M: rows in 4 groups, each row roughly a mix of its group's directions (one row in no group):
M (157 x 11):
[[ -1  -2  15  -6  11  10  31 -12 -10   0  11]
 [-19 -11  -9  -5  -8 -29   3  -7  -2   0  16]
 [  8   5   3  24  30   6  -7   4  -2  13   3]
 [  8   5  14 -15   1  22  14  18   9  -2 -16]
 [-10 -21 -15 -11   0  10 -12   4 -13   4 -22]
 [  1   8  -1  -3  -2 -13 -12  28   8  -6  24]
 [ -4  12 -12   8 -10 -22  -8   2  -6  16  23]
 [ -1 -14 -10  23  12 -16  -5 -12 -14   9 -12]
 [  0  21   5 -24   0   1  19  17  10   8   3]
 [ -4  15  17 -13  16  -8  21  -8  12  12  -4]
 [ 19  19   0   4 -10  -4  26  -2  13  -6   7]
 [ 15   3  -6 -14 -18   0  13  -1  -5 -13  26]
 [ -5 -20   3   9  16 -14 -15   3 -13  22  -3]
 [  5 -25  -5  24  -8 -18  -5   5  -8   3 -11]
 [  3 -16 -12  -6   6  -4   1   4  10  28 -21]
 [  4 -22 -13  15  -4 -29  -3  -9   1  -4  -4]
 [-11   6 -23  15  -3 -25   0  -5   8  -1  14]
 [-17   8  20   6   1  -6 -11 -10 -15  19  15]
 [ -9 -15  -7  19  -5 -27 -18  -1   0   2   4]
 [ 19  22 -10   3  10   4  -6  25  11   1   2]
 [ 13  -7   0 -11 -26  18  11   0   2 -14 -14]
 [  4  16  14  14  13 -18  12  14  17   7   5]
 [ -8  16  14  16  15  10  13   3  21 -12  -4]
 [  2 -15   4 -10  -3  -7  10  19  13 -21  19]
 [  5   9  20 -10  16  26   2   2  -2  11 -13]
 [ 12 -15   3  -7  16  -9  -3  16  18 -12 -20]
 [  3  29  11 -11   6  21   8   7  -3   7  -8]
 [ -1   8 -11  -9  -6  35  -4   8 -15  -2  -1]
 [-13   6  -1   6   2 -33 -20  -4   3  -3   7]
 [ 10   6   3 -14  -1   7   2  32  10  17   4]
 [ 10   1  16  -3   1 -17  -9  24   0  20  12]
 [  5  -4  -9   1   5  21   4   8 -16   7 -29]
 [ -5  -3  21  -7  -9  25  -6 -18 -15  -1  -1]
 [-23  16   9   0   1  -7  18  -2  20  16  -2]
 [ -7 -16  -4  10  12 -23 -14 -20 -10   1   1]
 [  9 -17  12  13   5  -2  13 -14  -3   4 -27]
 [  3  24 -10  -9   2 -10 -16 -15 -11   2  19]
 [ -2  -7   9 -17  11  25   3  -7 -13 -14 -15]
 [ 17  19  11   0   6   8  24   1  16   3 -11]
 [ -7 -17  15   1   9  -8  -9  26  -2  16  10]
 [  5  10   9 -20  -5  12 -23  15   4   0  17]
 [-30 -13  16  -8  -4  16   5  -3   5   3 -11]
 [ -5   2  -2 -18 -14  17 -21   6 -13   5  17]
 [-34 -12  -4   1  -7 -11  13  -5  -7   3  -9]
 [  2  -2  10 -15  -9  -2 -16  24   6  -2  23]
 [-15  -7   5  -2   2   8  -5  24  -9  12  26]
 [  0  21   3 -27 -10   9   6  11   0  -2  18]
 [ 16 -14 -13  -7  -8 -25   4   3   8  19  -4]
 [  4   3  -5   7  -2  -3  22  21  22  15  -9]
 [ 12   0   5 -10  -5  17 -18   0 -14 -10  25]
 [ 16   0  -8  -8   3   3  22  24  13  -1 -14]
 [ -5 -14 -17  15 -10 -25  -9 -11  -6  -6  11]
 [-11  18  -2  -8  -4 -11 -16  -5   4  24  17]
 [-12  29   3   9   2  15   3   4   1 -16  16]
 [ -1 -25  -5   5 -18 -15  13   2   4 -17 -12]
 [ -1   2 -10  10   7  -9  14 -28  -2  15 -17]
 [ -6  -9  -7   5   0  12   6 -12   0 -34 -13]
 [ -8 -12  19  18  17 -14 -11   3  10   9 -13]
 [ 17 -22  -5   3  -2   7   0   2 -11   7 -28]
 [-12 -15  -1  16  23 -25   3  -5   0   1   5]
 [ 10   5  10  -4  24  19 -15  10 -10   6 -14]
 [ 19  11 -16 -13  12   9  19   9   2  -7 -13]
 [ -4 -31   8 -17   1   4  -7   2  -8  -5 -18]
 [ 13 -22   1  11  13   8 -11 -15 -15   9 -13]
 [  3  13 -10   2  19 -10 -13   6  18 -23   7]
 [-11   3  -3  10   6 -27   1 -26  11  -2  -5]
 [ -9  26  -2   6  17  -6  23   4   9  -5   7]
 [ 10  -2   9  -4   5  15  -1 -11  16  -6 -31]
 [ 10  26  -6   6  22  -3 -13   5  -3  15   8]
 [ 12   6  -5  -8   1  25 -23  14  -4  12   6]
 [ -1 -24   3  -5 -18  -9  22  -2  -1  -4 -18]
 [-18 -17   5   5 -10  -6   1 -22 -12  -7 -19]
 [ -8  16  -4   5  21 -16 -13  14   7   5  18]
 [ 20   6   0  -6   3  19  23  14   7 -16  -1]
 [ -5 -21 -17  13   5 -27  -7  -9  -3   1  -1]
 [ 15  -5 -23   1  -6 -13 -22  -6 -12 -12   7]
 [-14  -7   8   3  -4   6 -25  -2  -1 -14  25]
 [ 26 -10 -12   8   7 -13 -10   9  -5  13 -16]
 [  3  22   9 -21   3  24   7  -7  -4  10   1]
 [  3  -9  12 -11  12  24 -12  -4 -18   0 -16]
 [ -8  28  17 -21   6  12  -6   3   4  -5   5]
 [-17  15  24 -14  14   5  -1 -15  -7   5   0]
 [  8 -29   6  19  -4  -5 -18   1  -7  -8  -6]
 [-14  17  -2  11   3 -13   1 -23   3   5  23]
 [  6 -20 -16  14   0 -28 -11  -4  -5  -4  -3]
 [-23   3   4   8  -1 -12  -4  11   0  27  14]
 [-17  -7  10  -5  13   7 -26  -2 -18  10   6]
 [-11  22  -5   8  -1   4  -9 -10   8  -1  30]
 [  5   0  -6   5   4 -13 -16  22  -7  23  15]
 [-22  -6  -4 -12 -21   2  -4  -9   2  -7  24]
 [-14 -12   7  15   4 -12 -13  -7  -8  23  15]
 [  8  -1  20 -21  -7  20  -1  18   3  -6   9]
 [-15  -5 -11   9   4 -10  -6 -32  -3  -2 -14]
 [  4 -16  -5  28  -2  -4  11   2   7   2  24]
 [ 10 -12 -10 -10   4 -10   6  12   6  24 -22]
 [ -1  22  12 -20 -13  18  -3   3   8 -12  11]
 [ -6  -2  25 -16  -3   8  -2  16  -1   8  22]
 [-13   6 -21   3  -7 -22  21   9   6   8   1]
 [ 15  14 -18  23   7  14  -4  -9 -12  -7  -2]
 [ 10 -10   5   4  20 -21   9   2  14  -7 -22]
 [ -4  -5  25   6  24  10 -11   9  -8  12  -1]
 [ 12  -3 -10   9  12  -6  19  24  13  -7 -13]
 [  1  12 -10 -21  -4  11  16 -13  12 -20  -8]
 [ -6   0 -15   9   1  -6   8 -34  -8  -1 -14]
 [ -9   5 -13   2  -4 -14  25  -5   7   7 -24]
 [  8   2 -22  23 -17   3  13 -15  -1   4  -6]
 [ -7  22   6 -15   3  -1  15  16  11 -10  18]
 [-16  -3  12 -12 -15  16  12  -7  18 -13   8]
 [  4   8  -7 -10   3   0  38   5  -4  -5 -10]
 [  3  -1   6 -18  -9 -20   6   6  26 -12  10]
 [ 18  -3  -3   0  -6   0  -2 -12 -18 -28  14]
 [  6 -13 -27   7   3 -22   2   9  -4   7  15]
 [ 16   6  -9 -12  -2   9  13  26   4  19  -1]
 [-20  23  -6 -11  -7  -9  -2 -13  14  14   7]
 [ -4  18 -10   3  23 -20 -10   6   0  16   6]
 [-13  18  13  -3  -4   4 -22   3   6   8  23]
 [-20  10  -9   1  -6  -8 -11  -9  -1  -7  30]
 [  2  17  16 -20 -11  24  -6   1  -5   6   9]
 [ 12  -6  13  -4   5  24  13   6   5   1 -24]
 [ 30   1 -15 -10  -1  12   3  -1 -13 -10 -13]
 [ 27   6  -2 -12 -11  22  14   1  -9  -6  -2]
 [  9  -1  -1  11  -1  -8  22   0  23  -6 -22]
 [ -3 -19 -15   9  12 -13 -11  10  13  22  -2]
 [  7 -18   7  15   0  -5  12 -14 -13   6 -25]
 [  4  14  11  -7   1   0   0   3  -6  36  -8]
 [  1  -3   7  -1   5 -16 -18  17  -4  29  -3]
 [-13 -18  13  17   6  -9 -16  -2  -6  21  -8]
 [-15 -24 -16 -11 -17  10 -10   9  -4  -7   3]
 [ -6 -10 -10  15  11 -17 -18 -10 -11  20  -6]
 [ 14  26 -11  16  17  -8  -8  12   1   4   5]
 [ -8  -8  13  25  12   7 -21   5  -9   5  12]
 [ 14  -9 -10  21  -1 -24  -4   1  14 -14  -4]
 [ -1  25   0 -10 -11   7  16   6  18   7  17]
 [-11   6   4   0  -1   2  26   2   5  21 -23]
 [-11  -2  18   7   8   7   3  23  -1  23  13]
 [-17  -4  17  -9  -1  -1  12 -28  -5  13   1]
 [ 11 -18  -7  -4 -15   5   3   9 -13  14 -25]
 [  1 -14   2  21   7  -9 -13 -11 -23  15   0]
 [ 14  17 -12  -3   3  -9  25  18  11   5  -3]
 [ 16  -8   3  -7  -3   2  16  21  12  -6 -23]
 [  6   8 -17  -5   7  -4  16  22  19   2 -16]
 [ -5   4  17   0   4 -13  -9  -3  11  31  10]
 [  9  10   4  24 -11   5  26  -8   8  -1  -9]
 [ -1 -21  -3  25 -14  -3   3 -16  -7 -13  -9]
 [ -7  33   4  -1   4  11 -14 -17   1   2  10]
 [ 10 -12  -6  -2  -2  12  10 -13 -22   4 -25]
 [ 10  -9  -5   6  12  -1   6  15   1  29 -19]
 [ -2   5  -2 -10  -9 -14   6   0  23 -20  22]
 [  2 -33   8   3 -16   1  -8  -2  -2  -2 -17]
 [ 28   5   1   2  -4  12  23  11   1   5 -13]
 [ -5  -8  17 -21   2  25   1   9  -7  -3 -15]
 [ -8  17 -10  15   5  -2 -18  -8   2  -6  26]
 [  0  -6  10  -7  -7  13  12 -11 -13   6 -31]
 [ 18 -15  -9   2  -4   2  17  19  11 -20   1]
 [  0  -1  -6  13   1 -18 -19  11 -12   5  26]
 [ -8   3 -19  11  -7 -26  -6  -3  -2  -7  21]
 [ 20 -23 -25   1  -2 -10   1  11  -5  -2  -1]]

the two rows of each list that fit no group, in list order (the others fit one group, some only roughly):
  j_714: [ 18   1   0   8  11  20 -19   3 -14  15 -11]
  j_334: [ -9 -19  -7  -7   2 -15 -18 -14 -21  10   2]
  j_898: [23  1  0 -6 -5 -2  4 32 14  0  1]
  j_153: [  5 -23 -23  15  -4 -22   2   0   1  -3  -3]
  j_900: [-13  -9   3  18   1  -2 -18  -9  -6 -25  12]
  j_359: [-26  -9   8  -4  -3  10 -11 -20 -11 -12  11]
  j_387: [-11 -20  13   0  -5  -9 -12 -29  -4  -1  -2]
  j_608: [  2 -18   1   6  -9   7  15   9  -1  12 -29]
  j_631: [ 12   9  -9   9   0 -11  29  -9  14   6 -13]
  j_140: [ -3  -7 -13  16   6 -20 -23   1  14  -5  12]
 => j_898 j_631
  j_601: [-17   5  19   7   1 -10 -19 -17   5   2  18]
  j_274: [-19 -18  -9  12  16 -10  -1 -17  -8  -8 -11]
  j_627: [ 11   2  -3   0   3 -27   1  18  12  12  19]
  j_966: [  3   6 -21  -9 -13   6   8 -22 -17 -10 -11]
  j_7: [ 21   5  -2  12  13  20 -18  11  -6   5 -12]
  j_614: [-13  26   5   4  20  -5 -18 -12   1  -2  -4]
  j_102: [ -7 -14   0  13  -9  21  20  -9  -6 -10 -16]
  j_506: [ -2   9 -20   3   1 -25 -17  -2 -11  17   5]
  j_252: [ 28 -17  -4   7  -1  10   2   8  -2 -11 -20]
  j_530: [-19   8   6  -4 -15  -1 -11  -4  -5  16  27]
 => j_274 j_102
  j_755: [ 20   0  12  13  12  -8 -20  19   0  11  -1]
  j_802: [  4 -14 -15   5   0 -18  -4  27   0  10  15]
  j_569: [ 23 -11  -8 -10  -3  14  16   6   1 -23  -2]
  j_122: [ -4  23   4  -3  -5  25  15 -11   0 -14   8]
  j_333: [  3   2  -7  23   7  -7 -17 -20 -16  12   7]
  j_937: [  0 -14 -23  17   0 -22  15  -8  -2  -1   5]
  j_975: [  3   1 -15   0  -1 -13  25 -19  16  -6 -14]
  j_42: [-11  -8   9  15   5  -2  -5  -4 -15  32  -6]
  j_659: [  3  17   9 -16  -5  18  15   2   5 -16 -19]
  j_300: [-12   3  -1  18  20  -8 -11 -22  -7   6 -14]
  j_628: [ -1  -8   3  -4  -6 -22  -5  17   2  22  20]
 => j_755 j_628
  j_283: [-13  -7   0  22  15 -11   1 -26   0  -7  -8]
  j_508: [ 30   7 -13  -3  13   3  -6   2   1 -22   4]
  j_288: [  7  16  -1 -18   4  22 -16  13   5  -9  12]
  j_279: [ -8  -3   0   4 -11  13  -9 -25   2 -26   9]
  j_718: [ -2   5 -16   7   1 -12 -20 -11  -8  18  22]
  j_23: [ 10  22   4 -24   7  10  -3  19   5  -7   6]
  j_491: [-13 -20  -3  -2 -10 -19 -13  -6  -3   3  24]
  j_212: [ -3  14 -11   6  -6 -31  19  -6   0   7   8]
  j_308: [-10   7  -5 -19   2  19  24   2   5   2 -17]
  j_934: [  0  -6   5 -13  -6  -8 -20  15   1  18  23]
  j_919: [ -7  -6  17  11  10  -3 -29  -7  -9  14  -5]
  j_44: [-17  20  12   1 -10  18  15 -13  -1  -1  14]
 => j_288 j_279
